Small tables with named rows and columns. After each table, cells are looked up by row and column.

niseris =
         nudisip   kiv   paz  lofita  gufofop   bop  mato  minin   dok  gedilob
gidivot     35.4  45.3  41.1    52.3     30.9  47.4  34.5   48.8  70.9     24.9
kipifem     54.6  58.1  21.2    42.2     34.7  42.9  40.3   45.2  27.0     52.8
kiz         63.6  28.7  76.4    34.0     42.5  52.7  45.3   48.9  49.8     59.3
vev         74.3  22.3  82.7    33.9     47.8  52.6  56.0   59.6  34.9     57.7
pebot       41.4  52.9  40.7    48.0     33.5  46.1  46.2   34.9  51.8     18.3
bub         49.6  23.7  75.3    30.9     48.6  49.5  41.6   68.6  51.3     43.1

gidivot, bop -> 47.4
bub, nudisip -> 49.6
kiz, dok -> 49.8
bub, dok -> 51.3
bub, gufofop -> 48.6
kipifem, lofita -> 42.2
kipifem, gufofop -> 34.7
kipifem, kiv -> 58.1
kiz, gedilob -> 59.3
kipifem, nudisip -> 54.6
kiz, nudisip -> 63.6
pebot, gedilob -> 18.3
kipifem, minin -> 45.2
vev, dok -> 34.9
pebot, paz -> 40.7
vev, lofita -> 33.9
bub, minin -> 68.6
kiz, lofita -> 34.0

muk.csv
,vak,seb,nimuve,vamisu,zet,manoge,gokefes,girezo,vul
miva,2592,3276,2693,2881,2217,3022,4375,3568,3615
bufe,5942,6278,5729,6251,5174,5663,5202,5293,5380
tob,7850,7561,6415,6843,5614,5482,4876,5028,4779

zet of tob is 5614
vak of bufe is 5942
seb of bufe is 6278
gokefes of bufe is 5202
gokefes of miva is 4375
vamisu of miva is 2881
nimuve of tob is 6415
manoge of bufe is 5663
vamisu of bufe is 6251
manoge of miva is 3022
vak of tob is 7850
vamisu of tob is 6843
zet of miva is 2217
gokefes of tob is 4876
seb of tob is 7561
vul of miva is 3615
vak of miva is 2592
girezo of miva is 3568
manoge of tob is 5482
Which row has the largest zet? tob

rededa:
         falak   noz  rapod  gutum  nomo   pep  fekos  gakos
nusut     -803  -145    -71    -70   -92  -120   -718    -95
podam     -140  -757    -72    -43   -49   -87    159    -73
lopotor   -476   -46    -49    -71   -69  -110    419    -70
daluvol   -569    17    -44    -67   -66  -117    431    -72
mip       -552     8    -47    -67   -66  -116    403    -73
kasise    -312  -752    -66    -35   -49   -97    -86    -77
kal        119  -282   -113    -87   -97   -71   -229    -92
mul       -778   -75    -84    -73   -99  -124   -706   -104
tiledip    413    -6   -119   -109  -111   -67    614    -85
rolafos   -570  -189    -52    -70   -73  -112    217    -73

What is the falak of nusut in rededa? -803
What is the gakos of podam in rededa? -73
What is the fekos of daluvol in rededa? 431
What is the fekos of kasise in rededa? -86
What is the falak of kal in rededa? 119
What is the noz of nusut in rededa? -145
What is the fekos of mul in rededa? -706
What is the falak of daluvol in rededa? -569
What is the gakos of kasise in rededa? -77
What is the falak of rolafos in rededa? -570

mul =
,komelu,fofik,relal
verum,130,177,142
sazu,181,158,158
vozeke,200,40,152
nuramu,89,177,151
bufov,184,152,162
dokig,232,218,196
foroz,115,222,162
faloguz,185,154,198
lisi,166,250,178
tad,183,219,159

What is the fofik of sazu in mul?
158
What is the relal of nuramu in mul?
151
What is the komelu of sazu in mul?
181
What is the komelu of verum in mul?
130
What is the relal of lisi in mul?
178
What is the relal of tad in mul?
159
What is the fofik of lisi in mul?
250

koso
columns: mememot, fetub, kivin
gukagi: [0.5, 0.6, 0.6]
gofuvif: [0.5, 0.7, 0.6]
zege: [0.4, 0.9, 0.8]
vufe: [0.4, 0.2, 0.6]
torunes: [0.7, 0.2, 0.2]
temovo: [0.6, 0.6, 0.6]

fetub of vufe = 0.2
fetub of zege = 0.9
fetub of temovo = 0.6
mememot of gofuvif = 0.5
mememot of temovo = 0.6
mememot of vufe = 0.4
kivin of gukagi = 0.6
kivin of vufe = 0.6
mememot of zege = 0.4
kivin of gofuvif = 0.6
mememot of gukagi = 0.5
kivin of torunes = 0.2
Row with the largest kivin: zege

fil =
,subilo,pugavup,tunafi,nonivib,fos,niro,lipu,goguv
tef,372,286,351,520,624,571,414,293
bub,195,332,508,662,766,783,711,574
puf,290,333,486,607,601,465,316,300
deligel,705,263,372,718,292,337,721,329
kes,675,477,253,261,485,680,619,377
lur,329,412,511,589,620,600,527,439
gonimar,693,236,212,664,705,253,197,647
belem,291,599,818,815,591,285,80,107
fito,289,380,513,611,619,526,394,301
palevi,269,233,425,641,669,474,260,246
nuf,334,830,296,195,806,455,108,715
sazis,271,466,641,512,286,327,575,625
zapivu,705,396,201,526,698,367,206,551
dero,250,526,685,465,226,361,653,618

What is the tunafi of sazis in fil?
641
What is the tunafi of kes in fil?
253
What is the nonivib of tef in fil?
520
What is the niro of bub in fil?
783
What is the nonivib of palevi in fil?
641
What is the nonivib of nuf in fil?
195
What is the pugavup of zapivu in fil?
396
What is the lipu of bub in fil?
711
What is the goguv of bub in fil?
574
What is the lipu of tef in fil?
414
What is the lipu of lur in fil?
527
What is the fos of kes in fil?
485
What is the fos of fito in fil?
619

gipomo:
	reve	fuzola	vimef
til	163	39	129
let	80	71	193
dopi	151	26	116
sut	31	140	108
dami	129	9	115
tedila	206	87	121
dutat	183	59	119
busi	43	81	165
batal	193	72	104
sezoru	43	102	168

fuzola of sezoru is 102
fuzola of dopi is 26
reve of dami is 129
vimef of batal is 104
reve of sut is 31
vimef of dami is 115
fuzola of batal is 72
fuzola of busi is 81
fuzola of til is 39
fuzola of dutat is 59
reve of dopi is 151
fuzola of let is 71
vimef of dopi is 116
reve of dutat is 183
vimef of tedila is 121
vimef of sut is 108
reve of til is 163
vimef of busi is 165
fuzola of tedila is 87
Row with the largest fuzola: sut

saf:
,naf,dit,bug,mas,sef,molu
rimoku,-73.974,68.580,38.506,48.633,-99.409,36.197
taz,-26.990,-6.660,4.391,38.049,-88.734,25.275
niki,-24.624,-4.259,-29.221,-9.797,-60.806,13.584

taz, dit: -6.660
rimoku, mas: 48.633
rimoku, dit: 68.580
niki, mas: -9.797
rimoku, molu: 36.197
niki, sef: -60.806
rimoku, naf: -73.974
niki, bug: -29.221
niki, naf: -24.624
rimoku, sef: -99.409
taz, naf: -26.990

vorik =
	luf	suleru	nedirez	ges	seriva	fes	megi	zafedi	virutof
zefafa	7.539	4.750	8.696	6.060	2.410	1.337	2.310	4.810	4.253
zinedeg	6.429	6.906	5.323	4.732	4.577	5.924	4.982	3.886	4.184
gid	6.992	4.794	7.178	6.801	3.499	2.565	4.189	3.908	5.072
vul	6.254	5.569	6.097	4.811	3.706	3.882	3.953	4.537	4.172
faf	6.158	6.114	5.139	4.736	4.226	4.993	4.425	4.127	4.126

What is the zafedi of zinedeg in vorik?
3.886
What is the zafedi of zefafa in vorik?
4.810
What is the virutof of zinedeg in vorik?
4.184
What is the ges of zefafa in vorik?
6.060
What is the luf of zefafa in vorik?
7.539
What is the luf of vul in vorik?
6.254
What is the megi of faf in vorik?
4.425
What is the ges of faf in vorik?
4.736
What is the virutof of vul in vorik?
4.172

